Each row is where one point has got to under a steady rotation. How many ticks took it there?
The counts run from 0 to 490.
[ 97 154 165  74 130 134 114 113 129  77 125 136 128 124 128 142 149 102
  89 110  98  92 175 110 126 102 156 140 139  65 134  91 122 105 138 113
 141  96 142 116 113 124  74 157  85 128 143 165 122 105 153 122 137 125
 118 166 173 126 134 114 146  86  76 136 160 129  89 137 146] -> 153
[100 169 152  93 103 113 110 122 100  80 149 114  77  97 111 134 126 109
  75 116 128 103 139 120  92 127 145 105 155 106 129  83 103 107 157  85
 105  82 141 101 139 149  87 148 151 137 153 192 145 127 151 125 174 134
 105 177 178 146 150  99 133 114  83 137 136 111 106 142 133] -> 416
[118 163 145  96 109 112 114 141  89  96 144 122 119 100 100 145 140 128
  86  86 119  99 149 150 121 132 145 130 135  89 108  80 113 103 163  92
 127  85 154 111 101 118  89 146 114 155 167 177 120  95 142 141 190 124
 122 152 163 171 149  83 133 119 100 130 147  88  96 144 142] -> 414
[ 87 164 167  80 114 129 106 103 148  68 130 131 125 115 111 105 168 123
  72 115 111  85 171 108 137 122 176 127 143  71 136  99 121 126 149 129
 139  74 142  78 134 126  93 162 100 131 158 143 122 112 159 123 140 143
 117 150 146 124 122 114 142 145  96 155 125 130  94 108 135] -> 164
[120 143 140 119 114 137  88 153 102  86 131 132 120 126 130 146  86 109
  74 110  82 116 139  99 101 129 141 121 165  82  96 103 125 133 147 134
 141 130 145 118 117 147 133 162 105 118 116 174 146  57 178 148 185 142
 103 139 156 141 154  75 121 119  91 111 127 132  84 168 149] -> 465
[138 163 120 123  77 151  75 132 108  73 131 117  85 132 135 115 126 121
  70  93  86 107 163 107 115 135 120 133 164  75 117 119 124 132 183 130
 162 123 167 110 126 180 105 154 114 153 125 155 113  71 171 172 139 165
 138 115 141 141 131 103 124 113 109 149 130 131 115 124 140] -> 222
[114 145 120  74 113 134  83 140 174  51 140 156 103 125 104 117 126 113
 107 117 106  84 153  76  96  93 126 124 151  69 110 120 138 112 154 120
 186 120 175 110 140 139 105 175 127 132 120 149 134 105 160 161 165 142
 112 117 151 111 144 125 111 120 112 154 141 130  84 120 132] -> 128
[112 194 168  92 101 130 103 116 125  80 122 117 114 111 135 138 132 115
 108  96 118 118 162 114 114 116 142 124 144  91 134  76 101 132 173 106
 146 115 122 126 107 117  84 174 107 142 130 181  96  91 173 164 141 139
 146 141 162 141 121 108 135 107  85 166 166 116 120 135 122] -> 321
[114 168 152 117 115 118  75 124 115  82 145 116  82 116 105 124 132 116
  70  99 133  82 140 126  80 127 149  93 160  91 133  89 116 119 163 121
 146  85 142  95 154 155 107 167 147 136 134 138 131  81 170 142 178 145
 100 146 150 113 151 103 124 150 114 135  88 104  88 119 150] -> 301
[ 86 195 189  81 124 121 117 106 148  84 138 117 109 110  82 132 130 124
 111  89 108  91 158 130 114  99 150 131 168  76 121 118 135 105 166 136
 124 110 136  91 145 106 105 166 142 130 176 147 144  92 160 120 166 133
 154 137 118 127 131 104 121 127 105 156 136 102  86 111 107] -> 178
[111 158 135  91 120 133 100 138 124  94 124 140  88 131 101 144 144 119
  97 129  72  67 153 113 129 108 138 138 152  75 121 107 124  96 142 159
 142  91 178  67 138 151 113 139 112 124 160 139 113  71 148 131 162 148
  98 148 142 127 157  90 105 138 118 137 125 104 101  89 159] -> 392
[ 83 171 149  71 121 133 119 104 142  92 132 132 127 119 129 154 152 100
  92 101  97  89 169 107 133 113 162 151 155  85 120 102 120  89 144 117
 130  78 117 113 124 111  80 142  94 142 158 160 135 104 162 133 155 129
 106 162 162 111 134 113 130  88  85 145 168 128  92 141 126] -> 152
[143 161 177 110 114 136 101 134  96  66 133 125  86 122 108 120  84 118
  81  89 103 124 147 128 101 118 154  98 173  86 125  87 123 103 171 117
 135 132 160  98 134 166 137 156 128 121 131 187 142  89 150 151 160 138
 151 151 145 145 139  87 136 141 104 129 111 114  93 127 129] -> 81
[132 145 141 108 122 150  99 142 122  72 116 159 127 125 122 125  99 111
  75 110 111 108 158 112 131 124 171 131 139  78 113  85 107 107 172 114
 179 132 124 106 102 129 124 177 100 108 110 176 104  79 174 163 171 121
 141 122 145 101 123  94 115 117  95 115 139 124  75 135 126] -> 475
[ 92 162 134  62 108 101 109 158 155  41 132 161 122 112  99 122 140 118
 105 125 118 111 151  92 107 112 133 143 139  96 109 119 118 118 149  97
 143 120 166 106 120 119  88 166 147 131 160 182 120 120 152 134 167 130
 133 130 168 122 131 100 108 103  91 163 164 119  90 120 106] -> 13
[ 71 173 161  79 121 136 107 108 140  94 151 124 103 104 107 141 158 115
  88 124 111  85 169 120 123 119 176 120 148  73 128 101 107 112 154 153
 138  68 135  75 130 118  97 155  96 128 161 140 111 116 152 123 157 148
  99 135 133 136 132 106 133 136  96 158 126 114  82 108 127] -> 163
[113 174 175  87 143 127 118 138 128  83 136 127 105 113 108 136 112  99
 126  85  89 104 161 130  90 110 141 113 143  95 102  69 130 105 153 121
 166 119 130 114 129 107 111 174 149 126 129 162 125  58 154 174 172 114
 146 147 168 112 140  95 120 115 100 123 136  99 106 122 142] -> 308
[ 95 181 142  96  76 126  96 124 109  87 150 106  91 106 137 119 114 113
  93 127  83 117 157 114 107 131 127 112 173 100 130  85 108 143 173 129
 132  91 151  86 128 158 113 149 119 138 140 186 120 105 172 139 139 170
 100 159 175 155 127  78 134 130  90 155 134 137 126 134 144] -> 327
[101 197 157  92 105 137 100  88 138  97 124 116  95  94 107 127  89 109
 111  91 116 116 145 101  97  97 150  96 173  84  97  88 166 124 151  98
 178 113 117 128 147 119 108 153 108 131 110 146 133  81 166 149 163 144
 130 115 141 124 137 117 139 117 104 147 139 133 101 133 129] -> 205
[ 96 188 153  87 107 128 113 106 138 102 122 100 103  94  97 124  89 107
 128 105  97 110 154 100 104 104 136 101 184  91  94  78 164 121 147 108
 182 107 117 109 146 107 125 153 106 127 126 152 138  65 163 142 154 151
 136 133 154 125 137  96 139 128 108 128 150 134 101 143 154] -> 204
[128 168 166  93 122 114 120 121 133  62 133 134 122 108 104 113 150 122
 107  85 131  83 153 140 112  99 140 120 140  73 129  83 131 101 169  96
 159  92 170 123 112 115  76 162 116 145 152 158 115 110 152 122 172 128
 147 145 154 149 132 110 145 112 102 159 153 115  88 137 133] -> 410
[ 68 195 159  78 107 121  88 106 140  65 131 130 114 100 108 124 112 108
 108 112 105 114 160  95  96 103 133 137 159  90 111 130 129 150 165 112
 134 132 123 122 132 123  81 186 148 144 140 153 139  90 173 146 133 140
 143 120 144 112 118 119 116 103  98 154 144 134 111 134 123] -> 447
[ 69 203 156  77 106 118 109 121 134  88 139 108 124  90  86 121 126 109
 119 107  91 103 169 108 108 114 117 150 163  79 102 123 149 153 165 128
 142 121 125 101 125 111  95 187 134 155 145 158 141  76 172 147 129 154
 143 128 150 109 116 101 126 119  99 124 149 141 124 133 132] -> 446
[104 191 156  83  93 149 107 143 122  84 127 110 118  97 114 127 117 113
 109  96 103 128 134 101 110 144 157 127 153  88  99  99 137 151 155 150
 146 123 136  92  95 106 130 174 105 139 148 179 101  96 161 164 181 142
 145 112 146 165 129  92 122 143 103 132 164 124  93 143 112] -> 335
[135 147 129 122  89 149  91 122 104  71 125 137 103 128 111 135 115 105
  56  94 101 106 177  95 146 131 144 130 148  93 152 107  85  81 180 121
 139 110 148  91 105 154 104 156 129 124 154 180  92 106 166 156 144 137
 148 126 141 132 132 103 110 137 110 154 143 121 104 134 122] -> 490
[121 147 112 105 108 124  76 132 152  64 129 149 124 130 100 137  95 102
  79 107 102 109 167  76 121 103 131 113 172  75 120 139 131 103 165 103
 162 142 151 130 140 129 111 166 131 108 115 180 145 103 176 135 158 147
 139 125 137 123 122 110 111 112  86 164 150 133  82 151 114] -> 359
[114 147 115  66 124 126 102 138 160  73 135 152 100 128 106 146 136 104
  90 130 117 100 168  97 139 108 160 134 162  76 119 108 138  80 147 126
 163 114 140  93 130 112 127 157 112  96 140 193 113 125 146 129 172 132
 127 139 146 110 125 100 116 124  98 143 156 110  73 106 101] -> 255
[ 96 173 125 115  96 103  89 127 101 118 131 118 122  90  98 153  96 134
  75 117 126 111 145 115 124 137 143 108 153 112  99  75 109 124 159 101
 138  94 126 108 121 111 120 145 129 135 125 166 116  54 182 153 191 138
 115 136 151 142 148  69 122 150 104 131 124  96  98 145 148] -> 198
[ 87 154 133  78 132 115  83 146 136  97 156 128 101 106  84 138 124 108
  94 136 103  94 181 125 103 114 150 130 159  78  94 109 143 109 126 135
 174  88 139  93 159 120 133 154 126  99 132 154 140  91 163 111 175 134
  81 145 154 108 128  87 129 134  88 120 102 121  82 114 135] -> 35
[121 173 156 116 120 127  88 142  87  81 144 121  78 122 124 145 106 107
  94  93 100 115 175 148  82 125 121  97 151 100 122  84  99 117 167 120
 156 117 143 112 136 153 110 160 153 120 134 177 114  83 155 155 170 131
 114 144 174 137 142  83 132 113  90 139 102 107 110 118 131] -> 312
[ 95 178 147 106  82 130 105 124  95 108 137 112 106 112 141 158 118 133
  92  96  91 130 155 124 121 140 142 114 159 111 113  86 100 132 174 127
 135 101 134 115 110 129  99 141  98 151 140 173 107  84 174 171 163 145
 109 141 161 178 138  71 136 108  81 162 141 112 113 147 136] -> 325
[ 81 136 109  95 118 125 108 123 133  95 167 146 111 112 105 130 151 117
  81 119 117  67 160 108 128 100 129 147 147  75 107 109  97 107 180 109
 172  85 156 107 132 119  68 163 127 151 146 139 153  99 170 143 155 133
 102 141 151 113 127 103 123  97 101 110 146 119  98 143 168] -> 137
[ 95 141 104  82  77 125  79 135 118  81 145 150  95 113 114 133 132 145
  56 115 114 102 134  80 128 128 142 143 145  80  93 138 120 138 149 101
 130 111 170  99 117 166  85 163 115 157 109 145 149  85 156 162 148 152
  96 145 137 134 144 104 113 120  91 120 139 121 105 122 154] -> 122
[111 143 138 116 100 154 103 126  95  93 147 149  95 124 131 138  97 123
  48 104  97 116 169 117 139 117 167 128 156  83 114  98  77  94 179 119
 158 117 144  97 117 168  95 159 109 126 108 162 127  93 159 163 138 136
 114 132 134 127 123  87 124 109  92 118 118 126  85 129 144] -> 479
[ 89 171 187  77 130 119 101 108 165  77 118 137 127 112 101 148 121 132
 102  96 115  84 144 102  96  95 154 112 149  79 101  90 135 112 129 108
 134  98 141 124 124 113  88 159 108 151 118 122 148  65 158 154 159 126
 112 140 143 132 155 114 132 117  98 164 128 109  88 125 146] -> 294
[ 75 195 127  93  97  95  85 130 122 100 132 139 117 101 104 128 132 133
  93 137 109 108 165 122 117 129 134 160 150 101  96 117 123 149 167 119
 143 118 118  91 147 121 100 173 155 131 152 147 123  71 195 147 162 148
 124 135 146  97 106  80 109 114  86 142 125 105 102 107 120] -> 444
[102 154 117 102 112 115  89 134  99  81 138 149 105 122 127 142 166 108
  73 133 109  80 172 133 134 116 146 149 138  77 138  96  97 105 158 118
 145  89 146  98 123 148  85 155 103 119 144 171 110 106 167 109 156 142
  99 171 164 111 133 100 128 105  80 124 140 121  88 131 145] -> 149
[110 149 150  69 115 159 102 109 128  60 115 136 123 113 102 124 119 112
  81 101  91  83 165  83 122 100 153 149 133  67 125 106 141  91 130 111
 152 100 159  93  98 149  85 165  94 138 141 155 116  84 127 150 130 127
 139 138 162 109 146 135 130 127 106 124 138 139 104 131 153] -> 384
[102 165 136 107 123 128  96 133 142  98 132 154  88 118 132 140 111 104
 100 138 102  99 135  97 120 103 157 118 186  72 113  93 118 126 162 141
 169 113 129  90 145 133 131 155 107  94 120 164 135  83 189 128 178 151
 102 137 130 103 137  90 119 116  99 112 125 130  74 128 128] -> 470
[113 156 116  99  71 119 110 150  99  71 144 142  82 111 108 111 155 123
  74 101 104 105 152 108 124 137 119 137 145  77 116 141 117 127 171 106
 151 106 173  80 131 169  79 150 131 145 166 146 117 114 152 120 169 152
 113 139 139 153 127  89 128 111  91 146 145 118 107 108 125] -> 7
[135 155 139 104 103 119 112 148 119  62 117 121 111 130  94 129  86 115
  93  91  91 129 175  98 130 121 136  99 153  93 131  95 121 114 163  99
 164 140 152 102 108 124 114 164 135 118 110 192 113  81 156 162 145 138
 160 151 166 157 131  67 121 136  81 138 159 101 118 117 137] -> 92
[118 147 156  76 115 154  91 130 116  69 105 152 109 135 119 155 104 102
  74  95  80 101 163  84 118 121 164 132 137  94 100 107 121  76 125 120
 140 116 143 109 116 153 105 147 126 129 156 151 109  81 147 173 171 113
 128 127 157 103 163 123 108 114  99 150 137 117  87 121 128] -> 386
[100 161 153 114  73 145 108 137 103  72 136 131 111  99 126 102 110 132
  54  99 113 133 137  99 120 150 166 129 149  91 104 108 117 160 173 113
 132 116 139  98 108 152 101 172 110 145 133 164 126 107 169 163 159 142
 130 126 135 161 123  89 133 129  89 134 144 140  98 143 123] -> 337
